Each row is where one point has got to under a steady rotation. How many ticks took it there?
The counts run from 0 to 337.
[-17 -57 -14   2 -31  23 -20 -51  10  -3  -5  39 -12  -1 -20 -28   3  13
 -10   8   8   6  -5  46 -39  16   1 -10 -15 -11  29 -25 -25  19  10 -10
  16  10 -30  12  -1  13  11   0  -1  34 -17 -13   9 -27  -3  21 -44 -14
  -1 -11  12   3  -7 -12  -2   8  -5 -41   4  17 -42   8  -8   8  31   8
 -19 -28 -22  16  24  23  -7   4  25   8] -> 183
[ 18  43  17 -20  26 -17  22  25  12  -1 -19 -63  61 -11   3  48  -1  -8
   9   3 -30   1 -18 -25  36 -16 -12   9   2   9 -19  17  25 -17  -1   9
  41 -36   3  -5  10  -5   4  -4  21 -26  13  27   0   6  -6 -23  24 -11
  51   8 -14 -13  15  23   5 -16 -24  33  -4 -12  41 -11  24 -15   4  -6
  25  37   0  10 -16  -1   8 -27 -14  11] -> 263
[ 18 -54 -11  23  -9  13   9 -30   8 -22 -14 -51  22  -6 -15 -18  -2  25
   3  24 -20  34  -6 -17  10 -28 -26  29  11 -13   4  -8   3   4  -8 -20
  11 -41   8 -54 -23  -9  15   4   5  34 -29  21 -16  -2  10   2 -17  -7
  17 -28  30   2   4  24   8   8 -16  25  24  35  36  11 -19   6  25   5
  11 -10 -43  -6 -15 -19  -8 -33 -39   2] -> 160
[ 29 -60 -22   7  -7 -13 -16 -13 -12 -23  -1  14 -17 -17 -19  -4 -22  18
 -24  29  -8  23  -4  18 -38 -12   7  -4  14  24  39   9 -12   9   3 -24
  -7 -17 -35 -21   2 -39 -13 -13  -2 -25 -15  10 -21  -5  -7  -9 -32 -26
 -21 -23  34 -13 -13 -34   6  45 -17   1   8  58 -16  -7   9  -1   0  11
  -9 -34 -30 -14 -40  12 -19  -8 -27   0] -> 65
[  3  21   3 -38  -8 -35 -35  25   1 -13 -20 -13  40 -23  28  15 -14   2
  23 -14 -34  30 -27   0  13 -24  -9 -16   7   9 -37  28 -20   2   0 -27
  41  11 -29  32  37  15 -10   8  11  -3  18   4  23   9 -27 -34  -9  17
  14  39 -37 -29  25  37  -6 -11  -9   1  -1   4  -5 -16  28 -14  20  -4
  35  23 -24   8  11  18  -1   2  26  32] -> 252
[ 17  24  14  12  24  -5  13  22 -25 -14   7 -33  43 -59   8   5 -24  -6
  13   2 -47  30 -40 -17  12  -1  26   6  -4  -1  11  14   6 -30 -11   3
  17 -12 -42 -14  39  -4 -34  14  12  -4 -15   1  -1   4   2 -67  29   9
  -7  22  -3  18  37   4  10  -6 -25   7  16  -7   7 -33   5  11  10   6
  29  20  -9  -3 -15  -5  21 -36  -3   4] -> 98
[-19  10 -11   8  -3 -17 -29 -11 -34  -4  -6 -35  17 -41  23  -2 -31  -3
  21  16 -33  26 -23  14  32 -38   5 -20  -6  -5  -4  42   5 -17 -15 -16
   2 -38 -14   3   8  -7 -29 -17 -12 -10   7  16 -18  12 -15 -53  27   2
   4   0  22 -15  29  16 -18 -16   5  36  27  23   0   0  -2   4  -1  -6
  27   0 -12 -20  -6 -19  18 -60 -42  13] -> 96
[ 17 -15  19  -1   8   2  25 -26   2 -35  20  -6  21 -13 -32  30  14  -7
 -25  12  -8 -16  19 -11 -27  51  -2  17 -18  13  58 -17  25  16  20   9
 -35 -40 -12 -43 -22 -22 -14  19  18 -14 -16 -25 -26 -33   3   4  -1 -33
  16  -1  15  32  -9 -38  36  32  -6 -29   4  17   0 -17  -4  37   5   6
 -25 -11   1  -4 -34  10   5  -6 -13 -26] -> 330
[  4 -18  33  -7   3 -28   9 -49 -13  -8  36  11   3  -1  -4  11  24 -51
   8  -8  48 -33  31  14  -1  28 -26   0  38 -11   4  34  27  12  21 -12
   4 -25   2  -4 -27 -24   1 -32   8   1  -8  -3 -31  26   9  36  15  16
  22 -19  29  -3 -18 -23   6 -39  -8 -14  23   7  45  -7 -24  27 -17  17
   1   9  16  -3 -24 -21  29 -17 -22 -26] -> 113
[ 22 -46   7  10 -15 -15  -8   9   1 -17  -5  14  33 -25  -1 -10 -16 -13
  -9  11  -8  45   4   6 -23  14 -22 -18   7  12  40  25  11  16 -22  -3
  -7 -32 -59 -46  -1 -30 -33   6  31  -7 -13   9 -46 -18  -5 -13 -45  -9
 -12  -2  21  -2 -21 -33  -7  13 -30  -2  17  23  -7 -11  17  44  12  20
  -5  -3 -37  -2 -45  -1  -2   5 -13 -23] -> 224
[  4  41  21 -22  15 -24   7   4   8  -2 -11 -68  42  -3  20  32  -5  -2
  18   8  -7   6 -17  -9  32 -40 -26  -4  13  -3 -36  18  29 -13 -11   6
  15 -35  13  -1 -15  12   3  -1  16  -9  36  19 -13  15  -5  -6  26 -12
  43   6 -12 -21  21  17  -3 -20  -1  40 -13 -22  43   5  14 -12  -7 -19
  28  36   3   9 -10 -11   3 -36 -30   6] -> 262
[ 15  19   0 -11  14  -7 -13  10 -23 -12  28  -5 -15  -8 -18  45 -23   3
 -13  11  12  -6 -18  45 -27  -7  25 -22  37  19  19  19 -23 -11   5  19
   6   6 -25  49  17   5   0 -10  -2 -63  21  21  19  -3   8  -2  23 -69
 -15 -23 -10   0 -12 -26  25   4 -10  25 -38   7 -28 -31  30 -25 -31  13
  -9  -9  18   0 -28  25  -9 -24  -1  11] -> 74
[ -4   3  11  -8  11 -26 -10   4   2  15   9  -3  -3   9  -5  27 -16  -9
  -4  14  24  17   7  42 -19  -5 -12 -51  46  18  10  46   0   2 -12  20
  28 -28 -43  19  17 -10   0 -30  21 -44  32  24 -36  -7  11   9 -18 -44
  -9 -50  21 -33 -17 -38 -17   2 -10  25 -16  -3  -2 -17  25  -9 -10  12
 -13  -8  11  17 -33 -29   8 -27 -30 -15] -> 232
[-28 -11 -16 -21 -11  17   8 -44  -2   5 -12 -21 -21  -5   5  17 -18  51
  23  11  19 -12 -36  30 -19  -4  16  17 -25 -25   5 -16 -27  -8   0 -10
  37  19 -27  32   1  26  19  -7 -21  51   2 -22  40 -23  12   8  -5  10
  -3   2  -8 -31  58  19  21  36  -4 -10   7 -29 -36  18   5   5  11  -2
   5 -12  27   4  33  11  -8   1  10  12] -> 26
[  6 -56  -4  13 -49   4  -2 -25  -5   6   3  -5 -23 -23  10  11 -11  -6
  26 -16  17   8 -17  28 -34  -3 -16 -19  18  -9 -14 -12 -25 -37 -10 -11
  55  42 -47   5 -13  11  -1 -28   3  41   0 -24   8  -2  27  11 -22  -9
   0 -24  22 -34  14   2 -13 -30 -32  11   8 -22  -4  -5  25 -23  27  -3
  33  -2   9   4 -12 -45  -9 -16 -29  -5] -> 131
[ 35 -33  21 -29  -1 -28 -17  -6   2   1  15  32  19  -5 -15  12   9 -15
  24  -3  35   6 -10  -6 -39  23   7   3  37   3   5  25  -5  -6  12 -17
  34  40 -33  18  30 -18  15 -11  -1  17 -31  -5  25   3  24  43 -21  45
 -11  11 -16 -29   4 -11  16  -7 -35 -26  38   4   0 -35  12  23   6  48
   6  19 -19   0  -3  -4 -15  15  45 -29] -> 122
[-17 -10   4 -39 -50 -10 -31 -34  19 -10 -18  23  17 -16  33  -7  17 -20
   9 -28   1   2   8  46  -3  12 -26 -32  -9  -4 -24  11 -16  13  -4 -30
  22  16 -31  28  -1  11 -19  -5  -3  38   8 -54  12   5 -23 -15 -28  21
  19  26  -4 -28  18   4 -29 -18   4 -41  12 -19 -19   4  22  18  20 -39
  43  13  -4  12  13  23   0  -2  19  -1] -> 248
[ 14 -25   2   3  -5 -10  18 -27   0 -54  11 -43  18 -12 -22   9  10  -9
 -29  25 -25   9  13   2  11  -9 -27  10  11  14  17  -9   6  21   1  -5
 -36 -61  24 -33 -46 -28 -19  16  15 -34   8   6 -35  -2 -20 -13  -7 -42
  20   3   6  19 -10  -2  16  27  12  12 -13  24  25   5  -5  -5 -25 -20
  -8 -17 -25 -21 -31  25   9 -38 -49   9] -> 325
[ 29 -38   9   6 -36 -11   2 -24 -12 -27  37  29 -25 -26 -11  26  -2 -28
 -28 -14  16 -12   7  38 -52  12 -14 -25  38  13  13 -20 -32  17   2   6
 -28  13 -16   5 -29 -21 -31 -13   7 -27  16 -25  -1  11   2  -2 -22 -51
 -27 -15  22  18 -20 -45  14   4  -3 -16 -14   8 -23 -13  16  -6 -22  -9
   2 -18  -8 -23 -46  20 -13 -22  -4  -8] -> 71
[ 21  -8  33  -3  17 -10  17 -12  -6 -11  25  16  35 -16 -15  17  20 -36
  -2 -16   3 -25  19 -16 -11  64  -3  24  20   0  20  23  38 -10  19   2
  10  -6 -18 -15   5 -24   3  -6  23  -9 -36 -20 -25  10  18  18  13  14
  25   6   2  13 -15 -38  17 -33 -27 -40  18  15  32 -33   2  24   7  33
   2  31  -5   6 -30 -10  18  -9  19 -24] -> 111
[ 17  21  22 -25  41 -31 -14  -4 -15   7  44   8   1  15 -15  22   3 -14
  20  26  43 -15   9   6  -5  14   8   5  55  -3   0  60  25   2  18  -7
  30 -20  -5  22  22 -23  33 -25  -3 -25  -3  39   1  23  19  35  18  15
   8 -14 -21 -19  -4  -8   3 -16 -10 -11  29  19  39 -28 -12  12 -19  53
  -8  23   6 -13  -2  -4  12 -24  22 -16] -> 115
[  3  23  -2 -31  32 -26  -4 -18  17  14  -1 -31  26  33 -16  24   0  22
  28  31  28  -6   2 -25   6   2   3   8  12  -5   6  59  37  -1  12 -12
  16 -65   1 -22  13  -8  41 -13   9   9   0  27 -17  -1   8  35   9  15
  34 -14   0 -39  25  16  12  23  -4  13  14   9  39   6 -20  11  -4  15
 -15   7   8  10   3 -12   0  -3 -14 -10] -> 274
[ 42 -18  -9 -19 -23   4  -5  -3  16 -17   0 -18   8   1 -21  58 -13  11
 -16  -2 -10  -7  -1   3 -22  -5 -26   2  22  24  -7 -30 -28   0  29  -4
  35  26  -5  10  -4   2  27  -1  12 -26  25   1  16 -10 -12  37 -43 -45
  14 -11  -2 -14  -2  -4  35  11 -21   1 -39  -6  -2  -2  32 -51  19 -21
  -7 -12  -7  15 -24  32 -39  -6   1  37] -> 294
[-26  24 -13 -36  -7  -2   3 -55   2  -3   2 -30 -30  14   4  26  -1  23
  17   8  23 -36 -12  46  -7 -10   0  -3  -6 -18 -21 -11 -26  10  27  -3
   8  -8  29  55 -16  38  19   1 -24 -10  30  -7  40   8  -2  19  15 -30
  39  -7 -14 -29  40  25  17   4  23  -4 -26 -30   2  35 -10 -29 -12 -26
  14 -17  29   0  23  24   4 -28   0  34] -> 303
[ -3  14  34 -20 -14 -16  21   6  -7  -7 -23 -53  49 -32  38  33 -14   0
  31 -15 -22  15 -43  -5  -3   2  -3   2 -12 -12 -26   1  13 -19 -27  14
  42   5 -39   5   6  15 -28   6  23  28   2 -14  18 -14   9 -35  14   6
  18  26 -21 -12  41  24  -3 -17 -25  22  12 -44   3 -17  36   7   7  -9
  38  44  -4  15   3 -14   3 -19  -8  -5] -> 257
[-31  21 -12  -8  24  18  -2 -44   2   3 -15 -37  28   7  -7  -7 -14  37
  40  17  -6   3 -21   2  22 -11  15  27 -24 -29   1  15   8 -32   9   0
  34 -27   2   3  12  16  27  -5 -18  48 -15  25  29   1  16 -10  31  23
  38  -2  -4 -12  56  54  -1  -9  -6  -6  30 -10  26  13 -30   7  36  19
  13  13  14   4  41 -21  24 -25  -1  18] -> 150
[-22  16 -27 -25 -17  -9 -44 -40  -8  -7  23  25 -15 -17   5   3  11 -25
 -14 -11  12  -8  26  70   5  15   8 -28   4   7  -1   9 -18  14  22 -13
   4  -1   8  57   7  -1 -14  -7 -16 -30   8 -37   9  30 -26   3  15 -21
  23   8   7  -7   0  -5 -11 -31  25 -49 -12   7 -19  -5   0 -13   6 -32
  29 -17   9 -11  -6  29  34 -42   2  15] -> 83
[ 25   1  15 -20  -9   6  29 -12  11 -48  -6 -52  27 -28   4  28   8  -1
 -12  -9 -39 -24 -22  -5   4  16 -12  33 -12   4 -10 -58 -18   9   5  10
 -24 -11  35  -1 -24   3 -15  28   0 -18   4 -11  22   5 -25 -21  18 -30
  19  35 -10  41  12  16  44   8   4 -17 -19   0   1  -2   8 -13 -11 -19
  16  14 -23 -16  -1  51  -4 -39   3  21] -> 40
[ 22 -41  -5  18  -7  25  10 -22  19 -20   8   8   8  19 -47  13   4   4
 -23  22  -9   6  21   2 -15  19 -23   7  10   6  34 -19   6   0  31   1
   2 -30  -1 -41 -20 -13  35  25  23  -3 -11  21 -25 -27  15  37 -44 -45
  24 -31  43  25 -15 -19  24  -2 -27 -14 -10  32  16   1  -8  -1  26  15
 -43 -29  -5   5 -28  -5  -6  -6 -21   5] -> 171
[ 23 -16  15 -28  -4  19  18 -19  10  -1   2   4  -1   8 -33  55  12   8
   0  -3  22 -34  -8   7 -55  44  -3  19   0   6  24 -15  -6  -1  32  29
  28  24 -13   5   2   2  42   4  17  13  -7 -22  19 -31  28  58 -18 -20
  17  -2   2  -7  18 -19  46   8 -30 -44 -12 -10  -2 -11  24 -17  16  13
 -34   8  31  18  -4  13 -15  28  28  -1] -> 16
[ 27  -7  63 -18  -1 -25  17  32  13 -11  20   5  18  -9  18  25   3 -27
  -7  -9  31   0 -22   6 -30   3 -10 -26  54   0  18  10 -10  18 -10  17
  -3  -4 -44  12   0 -15 -13  12  28 -42  20   9  -9  -4  14   4 -11 -16
 -26  -6 -33   6 -34 -28  10  20 -27   4  13  -4 -14 -38  26  23 -38  36
   4  20 -19   0 -20   8  -3 -13  29 -35] -> 228
[-45  -4 -13   9 -32   2 -26 -48 -27  -8   1  17   7 -41  15 -24  -9 -16
   8 -14 -21   2  -5  54   5  12  23 -16 -32 -13  20  14  -8  -9   8 -28
   4  -8 -23  22  10   2 -38 -10 -18  22  -9 -39   2   4 -14 -48  10  15
  17  12  11  -7  38  -7 -16 -17  14 -35  17   6 -34   6  -6  24  22 -34
  34  -7  13   8   9  -4  36 -32 -10  -1] -> 89
[ 22  15   7 -33  37 -19 -19  12  -4  -6  28  16  19  13 -28  14   0  -3
  14  13  21   1   6  -6  -4  26  23  10  35  19  15  59  26   4  34 -27
  28 -13 -11  10  42 -26  30 -20   0 -29 -13  39   6  25   9  45   1  25
  16   0 -24 -10  -9   0  13 -14 -16 -23  16  40  39 -41  -4  -4  -1  50
 -18  19  -8   4 -13  -3  14   4  22  -2] -> 116
